The rows of Z fall into 3 groups, which share some directions, and each row is roughly a mix of its group's hidden directions.
Z, 89 rows:
[[-16 -14  21  53  20  16  36  25  52 -11  17]
 [ 21 -25  72 -18  19  38  16   7 -23   3  -8]
 [ 15  20 -31  -5 -30  -4 -59 -18 -52  11 -15]
 [ 20  14  27 -49  35  10  -5  21 -57 -24   8]
 [ 37 -48 -10  21 -29  22  28 -23 -15 -38 -29]
 [-18  21 -49   9   0 -40  32  20  50 -15  18]
 [ 32  17  28  25   9  -5 -39  29  59 -25  -6]
 [ 18 -32   7  41  -5  16   0  -2  77 -10  -3]
 [  2  16  57  22  -5 -47   8  17  40   9 -33]
 [-50 -26  18 -17  63  -6   5 -20   6 -10  31]
 [ 28  39   4  22 -41  -8 -11   7 -15  66   3]
 [  2   7  31 -47   0 -44  16  16 -34 -27 -43]
 [-24 -17  66  -1  29  36 -30 -12  -7  29   5]
 [-44  25  22  12  -6  -2 -53  27  42 -25 -15]
 [  1   4  40 -11  24 -42  -1  25   7  67  10]
 [ 16   4  -9 -60  13 -13 -47  38 -22 -28  -6]
 [ 17 -20 -30  43 -48  24  -7  24  42  -3  25]
 [-29   2 -22   4 -48  14 -33 -11 -55  -4  35]
 [-58 -54  14   2  17 -12  11 -12  34 -11  29]
 [ 66  13  41  -7  20  -6  34   4 -29 -21  -9]
 [ 37 -59 -24  10  12  11  -4  17  52 -20 -11]
 [-55   7  32 -21 -24 -39  25 -14 -38  12 -17]
 [-48 -50 -14 -44 -13 -31 -11 -17 -22  -1  18]
 [-35 -25  10 -32  74 -11   4 -12 -12 -13  17]
 [-12 -59 -43 -38   8 -24  32 -21  -6 -11  -9]
 [ 17   7  10  26 -34 -47  11   2  27  61 -18]
 [ 23  17  43  -4  13   1  29  32  31 -38 -47]
 [ 21   3 -38   0 -44   3 -38 -22 -59  -3 -11]
 [ 19  16   3  24  -5 -11 -44  24  45  55  19]
 [ 30  -8 -48  -6  13  47 -38   2  -7   3  46]
 [  3 -10 -12  42 -22   7 -10 -17  34 -47 -55]
 [  5  56  26   3 -51 -14   6 -14 -27  21 -36]
 [-57   8  -6  10 -25  13 -44 -11 -28  15  45]
 [ 26 -48 -30  12  14 -11  59 -16  35  -4   4]
 [-61 -13   3 -40   0 -24 -14 -33 -33   6  30]
 [-38   7  41 -20  14   7  38  37   6   2  52]
 [ 24  42  23  12 -12  -5 -22  21 -15  69  18]
 [-38  13  14 -38  53 -17   9 -10 -52   1  10]
 [ 60  30 -19 -17 -26  -2 -11  13 -33   8 -46]
 [-53 -30   0   9  44   8  12   8  13 -12  55]
 [  6 -44 -33  14 -20 -25  53 -37  13  27 -10]
 [-35   5   1 -44 -37 -34 -10 -24 -53  14  -5]
 [-31 -24  22  36  39  15  16  -4  54 -13  30]
 [ 17 -10 -15  34  12 -10   9 -12  59 -26 -55]
 [ 19   4  11 -45  32  -7   1   4 -35  58  34]
 [ 21  18  29  56  12  44  23 -19  18 -33  13]
 [ 22   5  23 -19  12  15 -56 -19 -47  40 -18]
 [ 15  -8  22  34  14 -23 -17  17  78   9   1]
 [-58 -44   5  14  -7  -2  -2 -17  39  -5  45]
 [ -8  21 -35  14 -26 -24  37  26  34 -53  -7]
 [ 18 -12  43  -9  62   0   9  -2  38  34 -21]
 [-28  42 -38  -3 -23 -17 -57  -3 -25  18  18]
 [  5  30   9  22  13  40 -17   4 -20  55  49]
 [ 41 -15  -7  15 -37  18  -7 -17 -28 -41 -52]
 [ 53 -37   7  -3 -13  14  52  -1 -15 -34 -25]
 [-10  47   5 -29 -16 -18   5  -1 -71  16 -15]
 [ 26 -19 -50  43 -40   7   6 -26  37  11  -1]
 [ 36   0 -21 -36  18  14 -52  29  -3 -46   9]
 [-24 -13 -43  -9 -18  15 -35  -4 -15   4  68]
 [ -5   9  30 -13  48  36  23  -4 -50   8  38]
 [ 21 -27 -62  -7   5  28 -16 -11  -8  34  44]
 [-25  -7 -17 -50 -20 -26  20  -5 -61   9 -25]
 [ 23  -2  -8  27 -36  15 -30 -19 -16 -39 -58]
 [ -5  33  39  16  -7  13 -24  18  21 -41 -56]
 [-16  42   2 -15  -9  14 -51  27 -32  46  22]
 [ -4   1   5  54 -33   7  56 -42   7  10 -15]
 [ 22  21 -12 -14 -11 -13 -70  41  20  28   7]
 [-25  19  -3  38 -42  -3 -28   4  48 -30 -33]
 [-42 -26  37  20  48  -7  38   3  35 -12   4]
 [ 12 -55 -15  -3  -7  12  61 -11 -14  -2  41]
 [-15  32  56 -30  12  16 -36  22 -34  25  10]
 [ 41  26  44 -34  33 -10  -7  31 -37  11  11]
 [-29 -10  28 -13  54  26  35 -13 -35  10  35]
 [-13 -11  -6   6  55 -19   2 -13  54  47  14]
 [ 17  16   4 -14  59 -26 -14  -1  37  49 -21]
 [-36 -46 -13  20  30  10  20  28  25 -16  48]
 [-18 -13  11 -63  16 -34  22   8 -49  -6 -20]
 [-44  10  47 -17   5 -20 -12 -64  10   9  -7]
 [ 27 -13 -42  28 -41   3 -17 -28 -15 -34 -42]
 [-22  15  49  48  -4   8  21 -16  56   1  -2]
 [-11  35 -20  42 -60  11 -29  -2  16  30  -7]
 [-10 -13  19  11   5 -14  11  -3  40 -73 -36]
 [-23 -27  26   1   9 -60  25   2  46  21 -24]
 [ 16 -68 -28 -43  10 -15 -30 -17  14 -12  -8]
 [ -2  21 -24 -33 -53 -11 -32 -18 -52  16   7]
 [ 15  -1 -12 -14 -81 -18 -24 -21  -6  14 -25]
 [-13 -35 -25  19 -49  12 -29 -13  41   0  42]
 [-56 -19  29  16  50   1  26   0  22 -10  32]
 [-18  34 -14   2 -15  -4 -76 -13 -31  23  -6]]
One row of each group comes first, with its name. Which group is each row after those in?
[  6  -3  -5  37 -23   5   4  -6  34 -57 -53]	L
[-18  15 -20  -2 -32 -22 -63  30  35  26  -9]	P
[ -6 -21 -51 -35 -21  -6 -16  24 -54   1  29]	U

[-66   9  29 -21  35 -19  17 -18 -32   3  21]	U
[ 25  14 -26 -45 -34 -15 -33 -16 -50  12 -19]	U
[-34 -15  10  39  39  16  35  32  26 -11  39]	U
[-57  31 -28   5  -3 -19 -34   1   9  25  45]	L
[-16   2  30 -43  40   8  16   7 -48 -45  -2]	P
[ 42   7   6   7  54   6  33  42  -4 -12 -38]	U
[-12 -35  20  39  30   7  37  23  54 -16  -1]	U
[  9 -15  35 -36  21 -46  50   0 -28  -7 -27]	P
[  5 -40 -47  13 -36 -19  25 -29  30 -21 -29]	P
